domov: [ 0.71 -1.93  8.66  6.52  3.93  2.46 -6.73  2.78  3.83  5.68  7.84]
pifel: [ 3.20  5.81 -3.11 -1.40  3.93  2.45  7.36  0.81 -0.16  5.68  7.85]
Biniv: [ 1.74  0.15  7.90  6.19 -1.41 -1.13  7.58  0.81 -0.16 -1.86 -2.87]
zuf: [ 1.74  0.15  7.90  6.19 -1.41 -1.13 -5.86  2.75  2.69  3.78  6.92]
rest: [3.93 2.45]  [ 7.36  0.81 -0.16  5.68  7.85]
rest: [2.78 3.83]  [5.68 7.84]
rest: [2.75 2.69]  [3.78 6.92]

tefof: [ 2.56 -2.66  3.21 -0.73 -0.79 -2.74  1.35]
nomo: [-2.33  2.02  2.06 -0.31  0.38 -1.70  1.14]
naba: [-4.26  5.85  2.06 -0.30  0.38 -1.70 -4.57]
tovu: [ 1.27 -5.69  3.20 -0.73 -0.79 -2.74 -3.10]
mar: [-6.19  1.17  0.14 -3.75  0.44 -5.29 -0.89]
fipi: [ 1.27 -5.69  3.20 -0.73 -0.79 -0.59 -3.10]
rest: [-3.75  0.44]  [-5.29 -0.89]
rest: [ 3.20 -0.73 -0.79 -2.74]  [-3.10]
rest: [ 2.06 -0.31  0.38 -1.70]  [1.14]

lilen: [-0.70 -2.69  2.14  4.15  2.74]
pabin: [-5.80 -0.82  1.30  0.71 -4.36]
gez: [-5.34 -0.82 -2.09  2.95  1.40]
Met: [-8.49 -2.68  2.14  4.15 -1.63]
bez: [-0.06  4.50  4.05 -2.07  4.76]
Sases: [-0.59  6.65  2.98 -1.87 -1.63]
rati: [-5.55 -2.13  1.51  0.99 -3.57]
rilo: [-1.33  4.33  1.44  0.99 -4.13]
sipob: [-5.33 -0.82  1.29  0.71 -4.36]
piz: [-5.33 -0.82  2.58  4.38  2.03]
rest: [ 4.05 -2.07]  [4.76]
rest: [-2.69  2.14  4.15]  [2.74]
rest: [-1.33  4.33]  [ 1.44  0.99 -4.13]
rest: [-0.59  6.65]  [ 2.98 -1.87 -1.63]

Vod: [-2.60  1.09  0.55  0.15  2.37 -4.78  0.56 -2.26  7.33  0.69 -0.29 -6.13
 -3.36 -3.53 -0.29  1.18  0.96  1.00  2.15  1.47  1.83 -1.91 -1.58]
gatu: [-2.85  4.09  1.30 -0.12  1.24  0.52 -3.14  2.94 -0.35 -3.06 -0.33 -2.43
 -1.59 -1.55  0.63 -1.34  0.95  5.18 -1.78 -0.71  0.19  0.91 -2.37]
val: [-0.58  2.13  0.36  0.13  0.61 -2.82  0.93 -0.71  2.49  2.11  0.17 -3.08
 -0.81 -0.84  0.19  0.15  0.90 -1.81  0.98  0.00 -0.65 -0.85 -0.50]
zule: [-2.60  1.09  0.55  0.15  2.37 -4.78  0.56  0.17 -1.11  0.69 -0.29 -6.13
 -3.36 -3.53 -0.29  1.18  0.96  1.00  2.15  1.47  1.83 -2.75 -1.58]
zub: [-2.12  5.63  1.14  1.66  0.41 -2.09 -1.89 -2.27  7.33 -0.25 -0.42 -4.65
  1.80  2.83 -0.96 -2.81  3.89 -0.05 -2.60 -2.84 -1.76  3.84 -1.95]
lis: [-1.15 -1.36 -0.08  0.50  1.14 -2.03  1.06 -0.53 -1.01  0.04  0.62 -3.02
 -1.93 -2.75 -1.34 -0.45  0.40  0.38  1.52  1.04  1.46 -2.60  0.68]
Bule: [-3.37 -2.49  0.22  0.13  0.09  0.94 -0.60 -1.05 -4.58 -2.28 -1.39 -0.69
 -0.03 -1.61 -2.33 -1.77  0.06  3.65  0.13  0.37  1.33 -0.47  0.61]
Nodep: [-3.07  1.29  0.79  0.30  2.06 -1.83 -0.61  1.72 -1.44 -1.68  0.75 -4.88
 -3.59 -4.79 -0.94 -1.50  0.79  3.70  0.82  0.86  1.56 -2.95 -0.51]
vupe: [ 1.79 -1.81 -0.46  0.29  2.38  2.11  1.57 -0.90 -0.75 -0.60 -0.31  3.80
 -2.66 -2.60 -0.62 -0.63 -1.41 -1.48  1.88  1.85 -1.70 -2.37  2.53]
Ritar: [ 0.06 -1.59 -0.33  1.00  1.59 -2.36  1.00 -0.26  0.19 -0.48  1.45 -3.29
 -2.41 -2.46 -1.24 -0.10  0.72  0.01  1.30  1.14  2.06 -2.67  0.64]
Valup: [ 0.11 -4.17 -0.69  1.34  0.79 -2.83  2.44 -3.84  0.11 -0.10  0.32 -2.71
 -1.97 -1.89 -3.15 -0.50  1.11 -1.48  1.89  1.69  1.81 -2.73  2.03]
mutap: [ 2.53 -3.39 -0.47  0.29  2.38 -4.78  2.04 -4.19  1.94 -1.22 -0.32  3.82
 -1.36 -0.61 -2.69 -2.08  0.06 -3.11  1.31  1.23 -1.82 -1.09  3.71]
rest: [-3.15 -0.50]  [ 1.11 -1.48  1.89  1.69  1.81 -2.73  2.03]
rest: [-1.48  1.88]  [ 1.85 -1.70 -2.37  2.53]
rest: [-2.27  7.33]  [-0.25 -0.42 -4.65  1.80  2.83 -0.96 -2.81  3.89 -0.05 -2.60 -2.84 -1.76
  3.84 -1.95]
rest: [ 5.63  1.14  1.66  0.41 -2.09]  [-1.89 -2.27  7.33 -0.25 -0.42 -4.65  1.80  2.83 -0.96 -2.81  3.89 -0.05
 -2.60 -2.84 -1.76  3.84 -1.95]
rest: [-0.47  0.29  2.38]  [-4.78  2.04 -4.19  1.94 -1.22 -0.32  3.82 -1.36 -0.61 -2.69 -2.08  0.06
 -3.11  1.31  1.23 -1.82 -1.09  3.71]

